In the rows, zero is written as 128.
Each path below is one point turned by a fixed rotation once a step. After each direction that follows a path, write how fast that rotation turns it, in deg/step (0 if it stays still).
Each turn is a multiple of 5 degrees from 10 to 175, or 0.
path 1
[119 134 125 125 130 130 122 116 122 123 130 122 131 125 120 137 130 132
 125 134 134 134 132 137 124 130 119 135 136 132 137]
[122 131 124 120 122 123 124 114 133 127 126 116 123 125 124 134 126 128
 129 128 132 123 125 137 122 124 116 138 138 133 127]
[116 129 124 124 115 128 123 117 127 125 125 124 129 124 119 126 128 131
 123 125 128 128 125 147 128 128 122 132 129 135 124]
[123 129 131 133 129 129 121 111 127 126 122 126 132 122 118 129 127 126
 128 132 130 134 121 140 128 129 122 142 132 135 133]
[123 132 127 124 129 129 117 116 130 124 128 120 130 123 119 136 135 130
 131 137 132 129 133 139 125 127 119 131 138 134 134]
[121 132 122 119 122 125 128 116 123 123 129 117 123 125 122 134 125 132
 124 125 134 125 124 136 122 127 117 139 135 134 129]
[120 126 126 125 117 127 124 113 133 128 121 124 126 124 121 128 126 125
 127 128 127 130 123 145 127 122 119 130 132 132 124]
[117 130 128 134 124 130 119 114 125 126 124 127 137 125 118 130 130 130
 125 133 131 134 127 142 126 134 124 138 131 136 133]
[127 132 128 125 130 126 119 116 131 125 129 119 127 121 119 134 132 127
 134 133 132 126 126 136 125 127 119 139 139 137 133]
[119 131 123 116 121 129 124 118 123 122 130 120 125 123 119 134 129 133
 124 128 133 129 127 141 125 124 117 128 133 133 129]
[120 128 126 128 120 127 128 109 128 127 120 123 125 127 122 130 121 125
 123 128 129 133 120 141 126 125 119 139 132 131 128]
[118 129 126 133 121 128 116 114 134 128 122 125 135 124 120 129 133 129
 130 134 128 130 131 143 127 132 123 132 134 135 129]
[125 133 128 125 130 127 121 118 124 122 132 121 130 120 117 132 132 132
 128 129 133 127 124 138 126 131 121 143 135 139 132]
[124 128 127 117 125 128 124 116 130 123 128 119 121 121 118 134 128 128
 129 131 131 130 124 143 126 119 116 129 134 132 130]
[114 129 123 127 118 129 126 110 123 125 122 124 129 130 123 134 124 130
 120 130 132 134 127 139 125 128 121 134 130 130 131]
[122 129 125 132 122 125 119 111 136 129 120 122 132 124 122 130 128 125
 131 131 129 125 126 139 126 131 123 139 138 136 127]
[121 133 127 123 126 129 118 122 125 121 132 123 132 119 115 131 133 132
 128 128 131 128 128 146 128 129 121 135 133 139 130]
[124 130 129 121 129 127 127 113 124 123 128 121 122 123 118 133 126 126
 127 130 132 134 120 138 125 121 117 138 132 132 134]
[117 128 123 125 117 129 121 111 131 125 121 121 128 128 123 134 129 129
 125 134 131 133 130 139 125 126 119 127 135 129 130]
[120 131 123 131 120 126 122 114 127 127 123 122 132 124 123 130 125 130
 126 126 131 124 125 138 124 135 123 143 137 137 127]
[124 130 129 124 127 128 118 119 133 125 128 123 128 119 117 128 133 127
 133 127 127 127 124 148 129 124 121 134 134 137 127]
[120 131 129 123 127 130 125 115 121 121 130 123 127 125 115 133 130 131
 123 133 133 136 125 139 125 126 119 135 127 133 136]
[123 128 124 126 121 127 122 109 133 127 120 118 124 127 124 135 125 126
 129 134 133 130 127 133 123 125 117 134 138 131 131]
[116 132 120 126 118 128 122 117 127 126 126 122 133 124 123 131 128 133
 124 126 130 124 130 144 125 132 122 133 138 137 126]
[124 131 130 127 128 126 123 115 129 127 128 123 128 121 117 128 128 125
 129 125 127 129 120 147 127 126 122 144 130 136 128]
[121 128 129 123 125 130 119 113 128 122 127 123 127 125 115 132 135 130
 129 137 132 136 128 141 126 125 119 130 128 132 134]
[122 131 123 124 123 127 125 112 124 124 124 119 128 125 122 135 125 131
 125 132 136 130 126 130 123 130 118 138 139 134 134]
[126 127 127 126 126 130 125 130 130 127 129 128 129 128 127 128 131 129
 129 130 127 128 132 131 129 127 128 121 128 127 127] | 155
[128 126 127 129 128 127 128 132 130 131 131 128 130 129 131 126 125 128
 129 131 130 131 127 128 125 126 127 127 127 133 128] | 0
[130 127 127 125 125 128 127 131 127 126 128 127 127 125 127 126 128 130
 129 126 130 124 126 126 128 130 128 127 131 132 126] | 100
